In the rows, 128 means zero.
Rows swapped in pairs by one turn or mirror: which row each one swaps with
ped: [ 70 121 111 114 156 132 118 115 109 137 111 130 107 110 125 130 109 146
  99 105 132 127 112 130 133 135 135]
Soko: [121 158 102 118 131 139 133 128 154 106 129 118 127 131 134 113 125 125
 121 140 144 110 141 144 133 146 130]
bedo: [101 132 101 143 142 135 129 111 116 140  85 104 113 157 140 129 142 118
 121 109 123 124 141 133 132 122 121]
Gof: [ 96 148  89  99 121 121 129 137 119 140 102 125 130 148 133 146 109 133
 120 123 106  94 116 162 121 153 145]
numag: [ 54 126  98 121 132 127 127 122 128 136 105 137 121 116 109 161  91 135
 112 110 129 128 124 143 140 147 144]
rofu: [ 97 147  96 146 123 139 140 120 162 113 110 117 128 137 120 139 120 112
 130 131 147 130 159 140 145 140 129]
fopus: [ 49 137 120 118 133 147 125 100 123 130  87 124 116 139 122 133 121 151
 109 100 138 120 125 141 151 144 127]
Mor: [ 78 117 104 116 138 113 138 103  98 163  98 110 117 121 134 149  94 140
 126 144 119 118 111 133 142 141 122]
vuno: [ 87 121  98 112 134 114 137 110  93 164 102 108 122 127 135 142  93 137
 125 156 114 115 120 134 137 140 123]
nazet: [ 83 164 111 112 112 148 135 115 154 110 103 120 132 151 126 125 124 140
 124 126 141 103 139 157 149 159 129]
Goza: [112 147 110 132 143 142 139 122 147 101 117 108 117 129 138 116 134 127
 127 130 150 111 151 137 139 134 110]
ruge: [112 148  99 111 127 134 137 130 162 114 131 122 117 149 132 133  99 121
 135 141 146 105 140 156 135 157 128]
zas: [119 142 100 128 123 121 150 109 132 140 109  96 129 139 142 133 113 121
 144 168 132 111 138 139 145 144 114]
Fos: [116 135  97 127 127 121 146 110 115 148 106  96 127 140 142 128 111 122
 137 171 126 115 142 133 141 137 114]
Buvar: [ 66 108 112 125 159 133 123 107 119 142 107 125  92 134 127 142  97 134
 115 104 141 132 123 130 139 134 123]
zesir: [ 66 127 109  99 149 127 127 128 112 125 115 133 112 105 127 141  99 155
 108 110 129 105 111 145 131 144 129]

vuno pairs with Fos
Gof pairs with bedo
fopus pairs with nazet

Rows swapped in pairs by one turn or mirror: which row each one swaps with
Posos: [136 146 158  97 137 164 123 112 136 158 141 144 127 119 132 127 152 144
 112 107 136 117 116 117]
sidor: [122 135 122 100 158 160 133 118 128 128 131 137 117 145 137 144 162 149
 105 103 137 102 117 104]
lav: [104 120 132 114 128 133 107 121 121 143 106 133 120 137 107 133 143  93
 106 133 153  88 120 162]
Vini: [112 101 130 106 116 139 151 112 114 130 106 135 108 122 106 152 140 111
 137 125 146 117 124 156]
tup: [143 128 121 109 137 154 114 109 125 139 146 139 139 153 137 137 155 128
  87 123 142 105 115 131]
nive: [114 138 112 108 131 147 116  91 118 138 133 140 126 154 143 130 150 123
 114 104 144 152 120 119]
dor: [145 136 125 107 139 158 127 110 127 138 158 142 121 142 135 136 161 135
 117 101 138 133 118 114]
fidaz: [ 73 121 146 112 140 141 111 137 128 141 105 134 108 133 113 130 146 100
 133 126 160 115 121 143]
daliz: [ 99 126 132 111 123 141 117 121 117 142  72 132  99 130 123 126 153 108
 138 120 152 103 119 144]
Dogef: [151 141 116 107 135 157 137 113 128 127 150 147 123 124 103 130 156 135
 124 118 129 106 117 122]
dabe: [143 107 122 101 124 155 157 103 117 128 135 140 123 134 127 155 150 138
 123 118 137 129 120 133]
gedir: [128 138 121 104 142 164 127 106 129 142 144 145 141 149 126 133 164 147
 105 101 141 131 115 112]
Dedip: [142 135 122 105 133 163 124 108 121 140 115 140 118 148 155 132 166 145
 117 109 139 121 113 110]
gama: [118 134 124 110 128 141 131 122 124 129 117 142 108 110  79 126 145 107
 140 127 138  94 122 148]
kulir: [100 139 166 101 129 145 117 123 132 161 105 138 110 104 104 123 141 113
 129 116 146 102 120 146]
fule: [ 95 116 155 109 126 153 124 106 118 147 111 135 111 124 112 129 144  95
 138 122 169  86 122 151]
mise: [ 82 131 120 111 123 131 111 100 115 139 102 134 112 141 119 126 140  97
 129 111 152 139 124 144]
nizu: [ 94 126 137 113 127 131 118 124 122 141 107 133  98 120  98 130 145  91
 141 114 154 112 125 154]
pepaz: [118 131 135 106 151 164 119 124 132 138 149 141 129 152 146 136 160 139
 112 114 147 134 116 108]
Nibi: [ 81 126 132 105 150 140 126 130 125 130  90 131  98 127 106 139 149 114
 125 114 148  85 122 137]
laf: [ 78 127 134 110 132 137 119 122 124 145  94 137 118 128  89 126 148 104
 130 114 156 110 122 152]
Sodap: [136 126 145 104 136 175 131  93 122 144 154 142 131 143 142 134 158 131
 119 111 158 104 117 119]

gama pairs with Dogef
laf pairs with gedir
sidor pairs with Nibi

Rows swapped in pairs by one turn or mirror: which row each one swaps with
Gilu: [107 116 118 108 134 132 169 132 144 101 134 157 153  99 129 154 141 110
 115 115 132 154 117 132 130 116 109 118 113  96 134 131 114 143 156 143
 143 147 144  99 141 114 103]
tizev: [109 130 103 109 123 134 188 135 140  96 116 136 153  84 119 154 142 113
 117 114 122 172 141 137 146 107 108 125 119 108 127 134 108 143 139 130
 150 146 137  95 141 110 113]
gepa: [ 97 111 142 117 150 100 158 137 159 148 102 117 127 127  87 135 140 138
 121 130 135 138 129 112 120 128 123 169 147 136 121  96 113 161 117 123
 150 111 123 145 109 115 107]
gido: [119 125 107 109 141 129 158 136 133 106 118 153 147 102 108 152 139  99
 120 102 133 163 131 143 141 105 113 115 118  90 139 124 113 136 152 145
 151 130 153  99 125 104 105]
dozig: [120 126 112 115 144 121 165 143 139 104 130 145 149  91 130 143 134 105
 109 103 136 168 137 145 122 101 112 106 117 102 122 114 123 140 139 147
 142 140 137  92 149 118 102]
tatu: [ 97 113 131 102 134 116 167 151 158 117 135 104 135 120  97 124 144 154
 107 135 127 141 132 114 115 146 124 157 133 149 113 106  98 147 121 125
 132 101 101 114 110 124 112]
Sosi: [ 98 114 136 114 147  99 158 139 154 143 113 105 131 127  89 128 147 149
 116 130 138 141 132 115 121 132 122 163 149 140 111  94 106 160 116 127
 141 108 112 139 106 121 113]
lar: [108 117 124 120 147 114 160 120 142 127 112 157 148 106 120 158 143 105
 124 109 142 153 118 133 136 103 108 124 129  87 132 119 122 156 150 144
 152 153 154 125 136 111 104]
Saz: [119 117 108 104 127 136 169 147 142 107 114 143 140 101 129 150 150 118
 106 113 154 162 114 146 148 111 104  98 113 112 131 131 103 152 122 164
 141 129 145 117 139 106 118]
vik: [109 122 120 103 142 114 156 155 145 121 118 101 130 123  77 122 142 142
 113 123 129 150 146 125 126 134 128 154 139 143 117  98  97 140 118 126
 141  85 111 113  95 114 114]
pizag: [111 123 123 109 144 107 163 160 150 117 131  98 133 110 102 116 137 144
 102 121 133 157 150 129 109 127 125 141 135 149 103  92 108 144 107 130
 132  99  99 106 122 127 110]
Dupon: [106 117 127 122 146 115 162 120 139 125 112 156 141 109 119 161 140 102
 121 108 143 150 116 133 135 100 113 127 123  93 134 113 123 159 154 144
 155 149 158 128 135 109 106]
Gipun: [111 115 118  99 127 125 167 161 152 118 114 103 127 117 105 127 152 151
 100 129 151 152 125 132 137 134 116 129 128 152 115 112  91 154  96 150
 133  95 113 128 116 113 124]
Loz: [105 113 131 122 149 112 160 122 149 135 102 158 141 110 112 158 137 103
 128 113 138 148 117 127 132 105 111 137 132  94 138 116 125 158 144 138
 158 147 157 134 133 107 101]
Nomom: [ 96 114 139 116 146 100 159 138 151 140 113 106 124 129  89 132 143 144
 113 128 139 137 130 115 121 128 127 165 142 144 114  89 108 162 120 126
 145 105 117 142 106 119 116]
Mes: [101 127 113 104 123 122 186 149 150 108 117  94 140 101  95 130 145 148
 111 130 119 161 153 121 134 131 120 156 135 149 111 115  95 146 112 116
 141 111 103 106 117 119 120]

tatu pairs with Gilu
Saz pairs with Gipun
gido pairs with vik
Loz pairs with gepa

Rows swapped in pairs by one turn or mirror: which row each one swaps with
tuka: [129 141 137 143 128 140 127 132 149 148 139 164 118 132 149 136 127 131
 126 130  97 122 101 129 128  91 128 132 108 136 128 109]
Nop: [132 138 141 144 125 143 128 131 152 137 138 168 104 137 152 141 130 139
 131 136  96 124 107 126 128 104 125 131 115 129 127 108]
sili: [127 137 132 138 124 131 131 128 133 159 139 140 133 119 141 132 118 123
 128 117 111 120 102 127 126  77 133 133 112 152 133 102]
fofaz: [140 109 133 114 115 123 110  98 136 126 133 118 118 124 155 147 127 159
 157 135 120 136 124 113 139 160 126 111 150 113 102 127]
luden: [127 123 147 106 111 125 121  94 134 141 131 117 152  91 151 102 111 139
 141 126 124 139 133 127 141 138 146 105 137 122  92 134]
zogeg: [138 107 127 111 112 115 114  95 121 139 133  96 133 111 147 143 119 149
 158 122 134 133 124 112 136 144 131 113 153 130 107 119]
gasok: [118 158 136 118 134 150 120 136 132 140 144 152 146 112 145 131 113 131
 130 136 100 142  91 126 123  98 127 134 119 147 133 144]
bedet: [120 142 150 124 119 136 131 115 142 154 135 145 151  95 148  95 111 123
 122 123 109 131 119 137 135  96 147 118 112 136 109 122]
luda: [122 136 128 120 127 135 113 132 132 152 134 145 137 146 142 136 117 120
 123 118  97 127 113 141 126  82 138 135  98 142 125 118]
ded: [131 142 134 130 132 128 127 133 128 153 132 159 146 120 136 136 126 122
 124 112  94 111 100 143 118  93 126 122 109 147 125 116]
mil: [127 134 132  96 124 137 107 110 122 124 140 117 146 106 150 139 114 151
 154 139 119 153 109 114 131 152 125 118 152 130 112 158]
tagu: [142 112 129 103 119 112 110 100 117 132 127 116 146 112 141 146 126 148
 154 117 117 125 123 128 129 159 124 102 150 125  98 134]
mego: [141 114 136 122 115 130 114 105 143 121 133 133 104 130 157 149 130 160
 156 139 114 135 125 115 137 157 124 115 148 112 106 122]
pugo: [132 107 124  95 115 119  97 101 121 131 129 103 138 139 148 146 117 145
 152 122 119 140 134 126 136 146 136 115 138 121  99 135]

mego pairs with Nop
zogeg pairs with sili
luda pairs with pugo

Rows swapped in pairs by one turn or mirror: which row each one swaps with
Nud: [127 131 123 123 123 134 112 103 100 130 106 161 121 116 126 113 108 137
 140 142 135 118 141 120 134 161 124  90 134 116 129 121  90 134 129 115
 129 142 154 138 135]
puded: [103 131 100 122 107 115 104 130 140 129 118 130 117 101 118 114 134 151
 124 141 121  87  92 145 115 105 124 107 144 148 119 102 144 128 140 112
 135 110 135 119 119]
Fata: [114 115 143 126 121 131 140 109 131 119 134 146 134 128 134 120 131 116
 150 162 136 121 133 101 116 146 142 100 124 106 135 127 107 133 129  82
 110 133 144 129 132]
pob: [101 154 106 142 110 125  95 130 145 131 111 136 138 116 123 106 125 142
 133 146 130 104  97 144 121 111 118 125 151 142 137 125 159 122 135 130
 140 121 126 100 134]
Mepu: [111 133 110 147 117 132 109 125 171 132 128 145 121 113 120 111 116 141
 128 135 114  96  95 132 119 121 140 115 128 160 121 116 141 117 147 134
 143 132 134 103 123]
sol: [102 143 108 137 114 114 102 124 147 130 100 143 136 103 117 116 121 142
 128 137 131 106 100 142 119 105 115 130 147 147 128 121 154 127 153 131
 135 117 130  97 125]
Noruk: [137 120 140 130 109 118 107 112 108 111 149 134 128 127 129 123 118 126
 139 171 124 116 126 128 116 132 120 100 121 103 134 124  92 146 142  93
 130 161 151 144 142]
nad: [106 131 118 152  93 131 127 132 116 123 110 140 142 125 125 109 120 140
 131 159 114 120  92 121 129 108 109 134 135 105 138 126 157 122 127 135
 124 150 132 107 149]
Rili: [115 150 103 137 120 131  97 118 115 137  94 160 127 109 118 109 116 151
 134 121 141 103 118 141 127 130 113 102 151 141 129 124 118 124 140 136
 134 113 146 112 125]
kulo: [123 118 142 125 128 119 122 128  92 127 120 140 114 138 108 128 124 124
 120 145 108 136 108 121 132 132 109 145 111  90 136 113 132 137 136 114
 105 136 134 113 139]
Fek: [103 133 125 155 118 113 115 137 148 129 134 151 129 107 102 137 124 160
 147 114 131  97 113 137 120 108 122 121 120 142 127 132 154 142 141 127
 147 133 136 125 122]
ditod: [100 138 120 141 122 125 120 128 148 128 121 144 138 121 122 118 143 131
 138 133 143 102 106 131 106 108 128 117 144 140 135 129 142 120 147 108
 116  94 134  94 116]
rop: [100 140 107 158  90 131 120 128 131 125 110 144 147 114 131 106 119 145
 138 160 118 110  96 126 127 106 115 123 143 118 134 127 157 120 129 134
 132 148 132 110 146]
kuvi: [119 108 126 105 111 119 123 110 120 121 133 131 108 111 126 119 123 134
 133 167 115 107 121 117 124 147 138  94 121 114 118  97 106 143 125  84
 127 145 144 154 131]
gan: [126 123 144 109 133 122 112 110 112 125 130 137 113 132 122 121 116 117
 137 165 120 132 133 116 130 164 130 118 116 101 135 114 108 146 125  93
 121 148 138 138 140]
linit: [124 112 142 114 124 117 125 101 121 120 119 144 122 116 125 124 109 119
 138 167 121 132 137 107 130 158 131 115 117 103 127 115 105 148 135  95
 123 159 142 139 138]
deso: [118 114 147 140 123 115 130 120 131 123 147 153 121 116 108 142 116 145
 155 134 126 113 137 116 128 143 133 110 100 113 126 127 122 155 130 103
 139 160 145 153 131]
pofid: [130 111 139 123 134 130 123 109 147 128 141 146 104 125 120 121 108 122
 131 150 107 117 121 111 126 162 150 109 103 128 119 108 103 134 140 105
 130 153 143 131 129]
ledet: [126 120 143 116 139 115 116 121  95 131 126 142 106 133 108 132 122 120
 125 144 109 133 121 125 131 144 116 138 108  94 130 110 119 142 140 102
 106 131 136 122 132]
tal: [122 143 117 145 109 112  86 133 127 120 135 133 132 119 118 120 130 142
 128 140 130  97  97 159 107  92 106 117 142 139 135 127 129 132 159 121
 136 121 141 108 127]

ditod pairs with Fata
Nud pairs with Rili
pob pairs with gan
tal pairs with Noruk

